(in the rows, 128 means zero)
Rows swapped in pairs by one turn or mirror: which row each one swaps with
Durek: [112 122 141 151 110 115 146 137 121 121 107 119 155 131 111 104 119 150
 107]
roper: [120 102 118 112 114 125 124 138  98  97 136 117 169 152 112 141 115 108
  93]
Mov: [144 131 144 118 154 135 155 129 122  86 131 127 145 139 108 152 145 153
 111]
Zufep: [145 137 125 171 153 108 148 147 127 123 116 118 148 132 110 164 117 120
  96]
Fik: [125 130 134 134 141 118 157 139  91 102 118 152 151 127  97 162 134 135
 118]
Nirek: [113 138 118 137 116 110 141 106 111 105 101 114 127 127 112 144  89 116
  84]
ludob: [109 141 175 139 128 120 158 112 103 122 105 112 142 137 128 128 112 136
  88]
nes: [139 125 146 140 152 127 135 157 117 139 136  96 161 155  97 133 124 143
  88]
bif: [130 121 139 130 131 136 109 116 127  90 109 117 145 135 136 117 126 152
  86]
kisu: [118  94 137 105 113 129 132 136  95 104 124 117 155 142 111 146 114 107
  78]
domo: [118 135 139 121 155 143 140 119 132 124 113 124 118 129 130 169 104 140
 102]
Lur: [131 135 123 111 127 143 125 128  97 101 147 112 168 166 120 154 105 112
  87]
Remu: [115 120 132 150 142 165 128 154 124 121 126 115 172 144 118 145  91 133
  98]
kime: [145 135 112 163 137 113 148 155 140 120 116 116 151 138 108 146 113 126
 115]
lesiv: [129 128 123 142 130 163 115 136 132 103 124 122 171 154 122 123 104 143
  92]
Tifos: [145 148 139 109 132 128 135 128 100  95 138 115 157 164 126 155  98 103
  94]
zipim: [123 118 122 151 114 115 143 153 129 125 118 121 159 124 106 115 120 140
 117]
kevef: [119 118 158 117 137 125 153 121 117 117 109 124 120 124 131 169 114 113
  90]
Rido: [132 134 132 151 149 109 126 148 105 147 129 106 158 132  94 139 115 132
  74]
panet: [125 126 127 123 143 112 158 122 104  83 118 143 141 132 103 158 137 138
 118]
butag: [125 127 133 139 114 123 151 121 133 103 109  99 128 148 139 139  92 105
  94]
velum: [139 129 137 143 151 123 141 148 120 137 153  90 164 152 109 140 119 144
  89]
Bavit: [125 118 122 110 123 124 123 142  87  96 136 116 166 162 110 140 109 101
  97]
gab: [110  98 151 110 122 129 147 121 113 116 117 115 132 129 129 158 114 108
  82]
sogep: [128 140 136 131 140 109 121 103 119 139 115 125 130 146 134 129 136 141
  94]
Nibu: [133 124 151 139 151 125 145 158 128 137 140  98 150 157 104 135 129 142
  84]
rikag: [119 151 100 131 145 132 137 112 109 128 128 138 141 166 101 128 113 141
  99]
Lemer: [135 157 161 144 146 127 144 108  93 115 115 106 152 146 136 157  99 123
  87]
kebib: [122 150 114 118 154 146 141 110 125 118 115 135 118 144 117 152 113 141
 109]
bamon: [127 122 125 135 132 163 112 149 129  99 117 115 172 147 123 129 105 139
  92]
Tilu: [126 154 163 137 141 122 153 106 108 106 123  97 148 147 136 157 104 141
  89]
gunet: [130 150 116 119 151 139 132 107 135 116 117 136 122 146 122 148 112 148
  99]
melar: [123 122 130 141 146 118 158 156  94 115 120 147 159 123 100 166 121 125
 111]
gase: [120 139 112 141 127 100 126 112 102 126 107 114 133 125 103 137  95 126
  78]
Zokim: [108 124 162 149 116 120 151 119 113 115 100 111 146 125 127 119 115 147
 101]
devuz: [134 124 139 130 130 135 108 121 127  89 105 119 158 137 132 118 125 153
  84]
Kif: [152 128 149 128 148 134 152 142 128  90 140 115 146 151  96 144 141 135
 113]
Nov: [108  94 151 115 114 131 142 132 102 109 116 115 142 135 117 158 115 104
  85]
git: [133 132 135 120 139 113 153 122 101  85 118 133 139 129 100 150 142 141
 124]
biba: [124 153 109 118 154 137 132 113 127 121 120 134 122 144 111 144 113 146
 111]
Napad: [117 119 152 139 118 125 161 130 130 122 116 103 143 157 142 137 102 105
  87]
lagor: [127 133 137 131 141 113 164 135  95 100 115 143 140 121  98 160 135 134
 119]
fata: [119 133 129 160 147 127 134 128 113 108 111 120 174 162 106 113 107 143
  67]
livun: [127 158 166 134 146 124 146 110  93 112 113 107 137 148 135 150 103 132
  88]
dodi: [122 114 119 107 115 123 128 142  91  95 137 111 168 156 105 135 108 110
  89]
tugu: [118 151  99 133 146 129 135 116 112 127 123 136 154 167  97 131 109 143
 101]
vev: [121 117 134 157 139 140 147 167 109 125 129 129 177 141 101 154 107 114
  98]
vitab: [119 127 128 156 143 125 153 159 101 117 123 143 172 128 100 165 118 126
 105]
mog: [118 100 134 111 108 128 131 146  94 105 128 111 162 143 109 143 109 103
  81]
med: [134 125 142 118 148 115 152 128 107  80 114 132 136 138  99 148 143 135
 121]
rez: [122 126 129 134 129 159 111 136 129  92 116 114 170 147 122 118 102 141
  92]
Gufi: [120 136 110 146 137 102 129 138 103 144 122 111 146 131  95 141  97 132
  77]

lesiv swaps with gunet
bamon swaps with kebib
Nibu swaps with Lemer
Nirek swaps with zipim
Tilu swaps with velum
ludob swaps with Rido

